W =
[[ 43.0  25.9  42.0   4.8]
 [ 16.5  27.8  10.6   0.3]
 [-14.0  -9.0   5.1  16.5]]
W[-3][-4] => 43.0
W[0][-1] => 4.8
W[2][0] => -14.0
W[-1][-2] => 5.1
W[-2][-1] => 0.3
W[-3] => [43.0, 25.9, 42.0, 4.8]
W[1] => [16.5, 27.8, 10.6, 0.3]

X = array([19, 72, 76, 84])
X[0] => 19
X[3] => 84
X[2] => 76

x = ((-20.5, -34.6, 52.5, 52.6, 52.1, -31.0, -31.3, -19.6, -18.8, 52.0), (40.5, 48.8, -45.3, -45.5, -44.9, 47.2, 47.2, 39.5, 39.0, -44.8), (-5.0, -22.7, 53.5, 53.6, 53.2, -18.0, -18.4, -4.3, -3.4, 53.2), (44.4, 27.3, 9.8, 9.7, 9.6, 31.9, 31.5, 44.2, 45.7, 9.7), (-40.7, -49.1, 45.5, 45.7, 45.2, -47.5, -47.5, -39.8, -39.3, 45.1), (-53.6, -37.0, -0.7, -0.6, -0.6, -41.4, -41.0, -53.3, -54.8, -0.8))
x[-6][-10]: -20.5
x[0][2]: 52.5
x[-3][-1]: 9.7
x[4][9]: 45.1
x[:, 2]: [52.5, -45.3, 53.5, 9.8, 45.5, -0.7]
x[0][6]: -31.3
x[-1][6]: -41.0
x[2][3]: 53.6
x[:, 4]: [52.1, -44.9, 53.2, 9.6, 45.2, -0.6]
x[3][6]: 31.5
x[-6][1]: -34.6
x[-5][-6]: -44.9
x[:, 3]: [52.6, -45.5, 53.6, 9.7, 45.7, -0.6]
x[-4][4]: 53.2
x[-5][7]: 39.5
x[2][7]: -4.3
x[-2][-8]: 45.5
x[1][-5]: 47.2
x[-5]: [40.5, 48.8, -45.3, -45.5, -44.9, 47.2, 47.2, 39.5, 39.0, -44.8]
x[:, -1]: [52.0, -44.8, 53.2, 9.7, 45.1, -0.8]
x[2][9]: 53.2
x[4][-9]: -49.1
x[-1][-6]: -0.6
x[2][-8]: 53.5
x[-3][-7]: 9.7
x[1][1]: 48.8
x[2]: [-5.0, -22.7, 53.5, 53.6, 53.2, -18.0, -18.4, -4.3, -3.4, 53.2]
x[4]: [-40.7, -49.1, 45.5, 45.7, 45.2, -47.5, -47.5, -39.8, -39.3, 45.1]
x[3][-8]: 9.8
x[5][-7]: -0.6
x[-3][-5]: 31.9
x[:, -4]: [-31.3, 47.2, -18.4, 31.5, -47.5, -41.0]
x[-1][5]: -41.4
x[-3][1]: 27.3
x[-2][-6]: 45.2
x[-1]: [-53.6, -37.0, -0.7, -0.6, -0.6, -41.4, -41.0, -53.3, -54.8, -0.8]

M =
14.88,-0.41,-0.40,4.85,-1.12,2.25
9.01,-10.89,5.97,2.32,1.92,-12.84
-6.36,-7.24,-19.39,2.31,5.40,-16.15
-4.84,-12.78,-9.80,1.09,5.59,-21.31
3.58,-16.15,5.85,3.60,1.46,-16.75
-6.34,-2.62,-25.86,3.35,4.17,-9.79
-5.45,-12.01,-11.02,1.04,6.03,-21.02
13.21,5.92,-11.20,4.78,-0.37,6.36
M[0][0] -> 14.88
M[3][5] -> -21.31
M[6][1] -> -12.01
M[2][2] -> -19.39
M[1][0] -> 9.01
M[:, 0] -> [14.88, 9.01, -6.36, -4.84, 3.58, -6.34, -5.45, 13.21]
M[7][5] -> 6.36
M[4][0] -> 3.58
M[0][5] -> 2.25
M[7][0] -> 13.21
M[3] -> [-4.84, -12.78, -9.80, 1.09, 5.59, -21.31]
M[:, 5] -> [2.25, -12.84, -16.15, -21.31, -16.75, -9.79, -21.02, 6.36]
M[2][3] -> 2.31
M[:, 2] -> [-0.40, 5.97, -19.39, -9.80, 5.85, -25.86, -11.02, -11.20]
M[2] -> [-6.36, -7.24, -19.39, 2.31, 5.40, -16.15]
M[:, 1] -> [-0.41, -10.89, -7.24, -12.78, -16.15, -2.62, -12.01, 5.92]
M[4][4] -> 1.46
M[6][5] -> -21.02
M[7][3] -> 4.78
M[0][1] -> -0.41
M[3][0] -> -4.84
M[1][2] -> 5.97
M[7][2] -> -11.20
M[5][5] -> -9.79
M[2][1] -> -7.24
M[2][0] -> -6.36
M[4][2] -> 5.85
M[7][1] -> 5.92
M[:, 4] -> [-1.12, 1.92, 5.40, 5.59, 1.46, 4.17, 6.03, -0.37]

B = [-0.010  0.071 -0.213 -0.011 -0.151 -0.055  0.156  0.118  0.072]
B[0] => -0.010
B[-3] => 0.156
B[2] => -0.213
B[-4] => -0.055
B[3] => -0.011
B[4] => -0.151

arr = [-15.9  19.8 -42.4  11.7 -52.7 -47.6 -54.9]
arr[0]	-15.9
arr[1]	19.8
arr[-3]	-52.7
arr[5]	-47.6
arr[6]	-54.9

data =
[[ 13.1 -17.8 -13.7  42.8  42.8]
 [-33.0   0.7 -30.1  -3.6  -3.6]
 [  5.4 -17.8 -21.9  33.5  33.5]
 [-25.4   8.1  27.3  -3.6  -3.6]
 [-25.4  19.1   2.7 -40.6 -40.6]
 [-40.7   8.1  -5.5 -12.8 -12.8]
 [  5.4 -14.1 -21.9  33.5  33.5]
 [-40.7   0.7  -5.5   5.7   5.7]
 [ 13.1  11.7  -5.5 -40.6 -40.6]
 [ 36.1  -3.0  10.9   5.7   5.7]
 [-25.4   8.1  27.3  -3.6  -3.6]
 [-10.0  15.4 -30.1 -49.9 -49.9]
 [  5.4  -6.7 -46.5   5.7   5.7]
 [ 20.7  -3.0  43.7  15.0  15.0]
 [ -2.3 -14.1  19.1  42.8  42.8]]
data[0,0]	13.1
data[:, 0]	[13.1, -33.0, 5.4, -25.4, -25.4, -40.7, 5.4, -40.7, 13.1, 36.1, -25.4, -10.0, 5.4, 20.7, -2.3]
data[4,4]	-40.6
data[2,0]	5.4
data[0,3]	42.8
data[:, 3]	[42.8, -3.6, 33.5, -3.6, -40.6, -12.8, 33.5, 5.7, -40.6, 5.7, -3.6, -49.9, 5.7, 15.0, 42.8]
data[0,2]	-13.7
data[10]	[-25.4, 8.1, 27.3, -3.6, -3.6]
data[13,3]	15.0
data[:, 4]	[42.8, -3.6, 33.5, -3.6, -40.6, -12.8, 33.5, 5.7, -40.6, 5.7, -3.6, -49.9, 5.7, 15.0, 42.8]
data[4,0]	-25.4
data[2,1]	-17.8
data[1,3]	-3.6
data[12,4]	5.7
data[14,0]	-2.3
data[2,2]	-21.9
data[10,2]	27.3
data[2,4]	33.5
data[3,4]	-3.6
data[7]	[-40.7, 0.7, -5.5, 5.7, 5.7]
data[6,2]	-21.9
data[:, 2]	[-13.7, -30.1, -21.9, 27.3, 2.7, -5.5, -21.9, -5.5, -5.5, 10.9, 27.3, -30.1, -46.5, 43.7, 19.1]
data[8,1]	11.7
data[13]	[20.7, -3.0, 43.7, 15.0, 15.0]
data[14,3]	42.8
data[14]	[-2.3, -14.1, 19.1, 42.8, 42.8]
data[6]	[5.4, -14.1, -21.9, 33.5, 33.5]
data[5,2]	-5.5
data[7,3]	5.7
data[8,0]	13.1
data[11,1]	15.4
data[14,1]	-14.1
data[4,3]	-40.6

m = [-23.1, 50.6, 55.1, -67.0, -122.3, 200.5, 45.9, 123.1, 56.5, -49.0, -36.5, 79.8, 27.5]
m[-13]: -23.1
m[-1]: 27.5
m[9]: -49.0
m[-6]: 123.1
m[-10]: -67.0
m[-2]: 79.8
m[-11]: 55.1
m[-8]: 200.5
